One hidden turn or mirror swaps the rows below in pairs. Which row is each named row swapped with?
Q825: [  4 -64  23  25  57  -7 -27 -37  17  -6 -25  73  -6 -40  24  40  46  33
  37  40   8  19  27   0  -1  -5 -18 -17  15  18   4 -39  -8]
Q215: [-17   9 -59  24  55 -23  -4 -13  -5  21 -32  62  23   7 -12  21 -35  25
  19   1   4   4  17 -25   7  26 -22 -24 -65  29  -2 -14  -2]
Q327: [ -5 -37  19  26  54 -14  27 -45 -16 -31 -17  46  -5 -10  50  45  52  32
  54  45  16   9  34  30  -4   8 -22 -14  40 -16  -7 -45  -1]
Q183: [  1 -27  -4   6  69 -12  42 -34 -24 -25   0  33 -10   1  74  21  38  54
  60  22  14  -7  40  31 -12  30 -18  -6  20 -20 -16 -41  -8]
Q426: [  4 -66  12  32  65   1 -33 -48  24  -9 -23  80  -2 -41  17  48  35  31
  35  42   9   7  39   3   9 -10  -4 -23  -3  20   6 -36  -8]
Q983: [  5 -45  21  13  64  -5  13 -45   2 -16  -9  58  -8  -8  49  39  48  28
  52  41   4  14  41  38   0   6 -14 -13  37 -23  -4 -44  -1]
Q430: [-25  33 -59  25  52 -30  48 -24 -38  -5 -23  35  20  35  15  26 -26  24
  38   8  13  -6  25   6   3  39 -26 -21 -37  -4 -13 -23   4]
Q739: [  2 -64  30  26  57  -7 -26 -47  17 -10 -21  71  -9 -39  20  46  40  32
  41  36   3  16  34   6   3  -5 -15 -13  13   8   8 -43  -6]
Q772: [ -2 -65  19  34  55 -12 -36 -44  25  -9 -24  74   2 -39  17  43  33  35
  29  40   5   9  36  -7   4  -6  -9 -15   3  24  11 -40  -5]
Q56: [-19  26 -53  16  59 -22  41 -17 -27  -2  -8  32  16  41  18   9 -32  35
  39   3   0  -7  35  -3 -16  41 -33 -16 -46 -16   1 -25   3]
Q28: [  1 -45  24  17  61  -7  20 -39  -6 -27  -2  44 -11  -3  53  28  44  42
  56  39   4   8  45  21 -25  12 -30 -12  30 -28   7 -48  -1]
Q647: [-13  -1 -59  31  62 -14 -14 -30   2  14 -30  69  22   0 -16  29 -35  26
  21   9   6  -5  30 -20  15  18  -7 -27 -74  29   1 -16  -4]
Q503: [-10  16 -50   5  68 -22  54 -22 -38 -11  -4  24   6  27  51   9  -8  50
  50   0  12 -15  33  17  -6  47 -19 -10 -25 -14 -20 -27  -5]
Q759: [-19  -3 -51  31  53 -27 -17 -25   6  13 -30  63  27   2 -15  24 -37  29
  13   7   1  -3  28 -29  10  20 -13 -20 -65  35   5 -19   1]
Q110: [-15  31 -64  11  63 -22  35 -23 -22  12 -15  43  20  40  11  17 -34  19
  35   2   0   0  30  11   8  38 -17 -19 -45 -10 -11 -19   4]
Q128: [-20  10 -55  25  56 -24  -3 -25  -5  17 -29  56  20   9 -19  25 -43  24
  21  -4  -1   0  24 -21  11  27 -19 -17 -68  20   0 -19   1]

Q772 is swapped with Q759
Q183 is swapped with Q503
Q647 is swapped with Q426
Q110 is swapped with Q983

One hidden turn or mirror swaps the rows below in pairs. Which row is each named row swapped with?
Q476: [  6  16 -10 -22 -17  20  12 -39 -27  20  11 -40   5   5  13 -47   6 -53
 -46  17   8  76  27 -21  62 -16 -57  30 -58  10   3  12  -2 -40   4   0
  -4  31 -30]
Q574: [  1   2 -16 -64 -12  12   8   0   6 -24  69 -26  11 -51 -18 -38  21   3
   4  21  34  27  14  11 -33  29  30  -9 -52  21  30  26  16 -19  34  -3
  -6 -16 -22]
Q62: [ -7 -17 -24 -77  22  26  25  10 -33 -32  64 -34   8 -69   1 -21  26  -3
   7  21  42  24  12  13 -21  -1 -36 -20   1   7  32  29  29 -26  24 -24
 -12 -18 -19]
Q182: [ -7  29 -26 -73  -1  25  19  11 -14 -34  50 -21  12 -65  -9 -25  22 -18
  16  24  37  15  13  23 -37  17 -20 -13 -20   9  29  24  23 -23  26 -14
  -3 -17 -12]
Q106: [-20  40  -1 -25  -6  -1   7 -44  -6  22  17 -44   3 -15  17 -37  -4 -31
 -54  13   3  61  27 -17  66 -37 -25  16 -37  15   1  15  -7 -46 -15   6
   2  33 -28]
Q965: [  0   1   0 -27 -31 -25   0 -22 -17  20  30 -41   7 -31  22 -19  -9 -37
 -65  14  20  56  27 -18  57 -47  -5  26 -40  11   3  21   5 -23 -22  -1
  -1  32 -38]
Q258: [ -5  50  -5 -17  19   2   8 -50  -2  14  28 -49   2 -22  24 -27  -3 -27
 -55  14   4  46  24  -6  53 -26 -14   5 -79  10   3   8   0 -46 -12   3
 -64  21 -17]
Q668: [ -6 -64 -11 -22   9   0  12 -17   3   7  13 -25   3   2   9 -41  -3 -30
 -34  10   2  46  26  -1  56 -15 -50  -5 -65  25  22  30   2 -56   5   2
 -74  15 -17]
Q592: [ -9  11   4 -25 -15 -10  -2 -44  14  20  42 -44   3  -9   4 -48   0  -7
 -54  13   8  64  25 -22  51 -15  25  14 -67  26   9  19  -7 -37   0  12
  -1  25 -34]
Q64: [  0 -24 -38 -62 -21  21  14  18 -17 -23  -2 -60   9 -46  10   1  18 -35
   8  26  32   5  21  14 -26  23 -25 -27 -29  10  31  18  10 -49  25  -9
   1  -6  -9]
Q937: [  5  42 -24 -56  23  24  18  -6  -8 -30  55 -32  10 -62   2 -16  17 -16
   1  22  32   9  13  26 -29  16 -11 -18 -64   5  25  15  23 -28  21 -13
 -67 -19  -6]
Q791: [ 10  -8 -21 -68 -26  -2  11  24 -25 -29  58 -21  15 -75  -1  -8  13 -26
  -5  24  50  17  14  17 -32   0  -1   1 -24   4  26  28  31  -4  14 -18
  -5 -11 -26]
Q520: [-19  -6  -1 -32  18   2  13 -40 -27  19  34 -56   0 -22  26 -32   1 -15
 -58  11  10  66  24 -24  74 -50 -40   7 -16  14   7  21   1 -47 -15  -6
  -8  28 -34]
Q202: [ -2 -32 -17 -67  48   9  18  10 -25 -32  65 -13  13 -54   2 -44  20 -28
  12  22  11  28  14  27 -19  16 -43  -3 -72  11  24  23  20 -15  30 -33
 -45 -12 -16]
Q213: [-12 -23   3 -29  44 -12   8 -32 -19  12  39 -31   5 -15  23 -54   0 -37
 -43  14 -15  64  25  -5  62 -26 -46  19 -87  16   2  17  -3 -33  -3 -18
 -40  27 -28]
Q532: [ -9 -16 -21 -28 -25   2   4 -20 -12  16 -25 -77   1  -9  28  -8   0 -44
 -42  18   8  37  31 -15  46 -15 -28  -7 -42  15  12  12 -10 -65  -6   5
   5  30 -20]
Q747: [  0 -69 -24 -47  13  15  18  12  -1 -23  30 -13   8 -25  -4 -35  11 -23
   2  15  20  22  18  22   2  14 -48 -20 -55  21  36  34  17 -44  27  -8
 -76 -11  -8]
Q331: [  3  20 -18 -13   6 -11   9 -47 -19  15  54 -43   4  -1  18 -55  -5 -26
 -55  13  11  66  24 -31  60 -42 -28  -5 -29   6   2  13  -3 -43 -17   0
  -1  35 -30]
Q74: [ 17   7 -33 -64 -12  44  22  10 -33 -28  41 -20  13 -40 -11 -36  29 -41
  16  26  38  35  14  15 -30  32 -54   4 -42   5  28  19  24 -19  41 -17
  -8 -13 -16]
Q329: [ 15  10 -40 -57   9  14  22   4 -26 -37  84 -22  13 -49  -7 -43  18 -14
  11  22  44  23  11   7 -35   9 -24 -31 -12   0  28  20  25 -21  22 -19
  -6 -12 -15]

Q791 is swapped with Q965
Q747 is swapped with Q668
Q64 is swapped with Q532
Q520 is swapped with Q62
Q74 is swapped with Q476

One hidden turn or mirror swaps the rows below in pairs. Which row is each named row swapped with?
Q352: [  1   4   1 -25  19  19  35  13  -9  18  19  22 -15  -8  -8  -1  47  10
   8]
Q931: [-20  36   2  19  28 -10 -14  -3 -31  22  17  -7 -31  13  31   9 -32  10
 -11]
Q818: [-10  17   8  29   9 -11 -34  26 -12   0  14   9 -47  23  25   7 -31   8
 -10]
Q639: [  8 -12  14  24  33  33 -25 -20 -12 -34 -35   5  11   8  12   9  -2 -18
  18]
Q723: [-14  34  13  23  -2 -15 -34  38  -6   7  11   6 -41  13  20  14 -28   6
  -4]
Q322: [  8   0  10 -23  15   9  48 -15  -2  -4   4  -9  20 -11   3 -16  43  -1
   9]
Q381: [  8  14  -5   7 -17 -11 -31   6  45 -13 -13  -3  23  28  -3  31 -28  -8
 -19]
Q659: [  7 -22  13   8  22  33   0 -32  -4 -29 -32  10  34  10   7  10  11 -17
   7]
Q208: [ 10  -4   3  10  22  19 -19  -7  15 -41 -49  -7  28   0   1  23 -10 -19
  12]
Q154: [ 14  24   3 -17 -33 -15 -21  19  40   6   5 -11  22  16 -17  14 -23   0
 -16]
Q556: [ -7  20   0 -28  16  -1  40 -30 -18  28  -2 -19  21 -21   5  -3   3   9
   5]
Q278: [  9  -8   8 -16   7  16  36 -32  -2   5  -6   6  29 -25   2  -2  34  -4
  10]
Q551: [ 11 -12   6 -29   1   7  42 -22   1   5  -9  -5  27 -24  -7  -9  21   2
  10]
Q718: [-16  32  17  21   8 -17 -18  38  -9  -1  17   1 -46  35  27  -1 -12   9
  -2]
Q614: [  2  27   6  -7 -20 -12 -35  43  26  -9   0  -9   4  18 -11  20 -37  -1
 -19]
Q537: [-16  16   8   1  13   7   2  37 -15  23  17  32 -49  24   9   5  18  15
   7]

Q352 is swapped with Q537
Q639 is swapped with Q154
Q931 is swapped with Q556

One hidden turn or mirror swaps the rows below in pairs. Which row is each named row swapped with?
Q195: [  8 -16   3 -73  20 -14  48  22  -3 -31 -23   9   0   0   9 -48  54  25
  30 -10  12  -5   5 -22  14  33]
Q246: [  0 -41   5 -70 -13  13  23  12  10 -10 -12  37 -15 -24   7 -15  48   5
  35 -50   2 -22 -11  -3  -7  18]
Q411: [ 20   6 -20 -54  47 -33  22  63  10 -20 -38  10  -9   6  12 -64  19   7
  30  -1  23  -1 -12 -14  13  11]
Q919: [  3 -23   6 -26   5   0   6  63 -15   5 -49  15 -25 -35  11 -61  14 -31
  32   4   1   4 -24 -19  -8  23]
Q917: [-15 -44  30 -17   6  -8 -10 -28  -3  18 -45  -9  14 -14   5  18  16 -18
   1 -13  25  20 -50 -13  17   5]
Q11: [-20 -18   2   1  30   7 -12 -15  39  39  -3  16   2 -39   5   8   1 -16
  16   4  21   6 -14 -26   6  -5]
Q5: [-21 -12   1 -47  12 -35  21  -3   1  11 -52 -15  31  19  20  -4  30   5
 -21 -19   9   2 -59  11  31 -17]
Q999: [ 44   6  15 -47  42 -43  27  14  -9   4  -2  -1   9  17   0 -20  10   4
  44  -5  33 -16   1  -8   2 -30]
Q644: [-55  26 -15  -2 -10  -3  -3  -5  36  11 -41  23  11  12  40 -32   2   3
  10  -3   8  28 -21  -9   0  -4]
Q264: [-35 -17  10  -1  11  14 -18 -27  29  39  -7   9   2 -18  10  15   1 -18
  23  -5  20  18 -16 -17   1  -4]
Q269: [ 26   1  19 -15  21 -24   4 -24  19  13  12   3  14 -16  -2   9   2   4
  35 -27  41 -20  -2 -18  -4 -31]
Q226: [-23  27   2 -13 -26 -10   8   8  12  16 -55  20  11  13  29 -63   3  -3
   0 -26  -9   9 -13  11  -6 -32]
Q358: [ 13 -12  13   2 -22   9  14  36 -16  16 -51  27  -9 -17  17 -53  23 -31
  21 -26 -18 -11 -19 -11 -23  -9]
Q168: [-22 -33  22 -19   0  -4 -16 -38   5   0 -34 -12  20  -3   5  16  11  -2
   4 -24  38  19 -45  -6  27   7]
Q198: [ 18   4 -26 -53  53 -26   9  58  14 -11 -24  18 -10  23  13 -49   3   1
  38  11  28   2  -8   0  20   4]
Q724: [  0  -2 -12 -73   6 -14  39  28  15 -35 -21  11  -2  11  19 -50  43  34
  29 -22  13  -8   9 -12  12  31]

Q11 is swapped with Q198
Q917 is swapped with Q724
Q195 is swapped with Q168

One hidden turn or mirror swaps the rows below in pairs. Which row is each named row swapped with?
Q452: [ -5  48  69 -48 -13  23  -2  -7 -19 -28   0 -53  -3 -26 -13 -15  53  26]
Q242: [ -1  -1  22  -4 -21   6  -9  20 -23 -18  -5 -18  -8  16 -24  -2  23  -6]
Q651: [ 16   3  69  11   5  70  -3 -21 -43  19  45 -24 -20 -20 -15 -35   2  35]
Q220: [ 17   4  58 -54 -13  12   5 -47 -36 -21  31 -31 -10   6 -16   7   5  26]
Q54: [ 15  25  90 -38  -7  54  -3 -28 -37 -10  44 -56 -14 -25 -18  13  34  22]
Q315: [-39  54  77   3  -4  82 -12 -14 -13  16   8 -24  -9 -11  -4 -25  46  11]
Q497: [-21  12  20 -25 -32   5 -14  26 -15 -32  -3 -22   0  21  -5  -3  22  22]
Q471: [-43  36  59 -21 -34  65 -39  -2  -9   2  17 -18  10  26   1  12  55  13]
Q766: [-24  30  42  -8  30  86  -1 -33 -52 -14  47  -8 -28  -8 -18 -22  13  62]
Q947: [-12  11  27 -27 -39  12 -35  18 -17 -19   4 -14  18  23  -3 -23  34  42]
Q814: [-24  48  32  -4  27  94  -8 -20 -46 -16  43  -4 -22  -2 -19 -12  16  61]
Q155: [-19  47   9 -43   4  43 -16  -2 -38 -52  22 -13  -3   7 -20  -2  32  69]
Q740: [-36  34  11 -43  -3  35 -21  -6 -37 -49  17  -6  -2  17 -12 -13  35  69]
Q370: [  8  -4  47  27   4  49   6  -3 -35  12  18 -18 -29  -4 -28 -11   4 -12]
Q881: [ -1   8  63  20  11  71  14 -14 -38  13  37 -25 -36 -17 -15 -16  -9  12]
Q959: [-38  14  51  -6 -19  64 -19 -39 -18  20  23  11  -1  42   2   1   7  12]

Q220 is swapped with Q959
Q651 is swapped with Q947
Q54 is swapped with Q471
Q497 is swapped with Q881

One hidden turn or mirror swaps the rows below in pairs. Which row is each named row swapped with?
Q527: [  5 -49  -6 -11 -23  62  17 -26   1  58  10  37   5]
Q894: [-22  -2  24  -5 -26  65  24  -4  28 -13  35 -16 -24]
Q366: [  8 -36  -3 -11 -18  54   6 -60   8  44   4  35   8]
Q567: [  9 -49   2 -10 -19  25  35 -34   1  52  31  48   8]
Q837: [ -3 -40  -3  -7 -19   9  13  -5  -1  39 -36   3   4]
Q958: [-30   8  36  -1 -22  18  42 -21  22 -12  41 -12 -23]
Q362: [-16 -12  17  -2 -19  -2  16  14  10   7 -16 -24 -13]
Q368: [-11 -32   3  -6 -15  -6  -4 -44   0  38  -8  36   6]
Q116: [-10  -7  33  -2 -22   8  41  -5  17   4  64   5 -20]
Q898: [ -2 -41   2 -12 -16  70  28 -49  -2  46  -2  35   8]
Q133: [-27   1  28  -1 -17 -20  -1 -21  13   0  18   2 -16]
Q420: [ -3 -45  -8 -12 -24  82  17 -35  12  37   1  29   5]
Q699: [-44 -15  34   4 -27  18  45  17  16  -8  -6   6 -10]
Q705: [ -6 -44  -3 -10 -20  40  34 -58   1  48  -1  41  12]
Q412: [-13  13  33  -3 -21  34  13 -26  27 -12  42 -15 -24]
Q196: [-25   9  38  -3 -20  50  35 -14  17 -12  36 -16 -26]
Q706: [-29 -48   9  -2 -26  31  40  -5   3  29 -32  40  12]
Q188: [-18   2  31  -2 -25  40  24  10  20   0  50 -15 -28]

Q133 is swapped with Q368
Q366 is swapped with Q412
Q527 is swapped with Q188

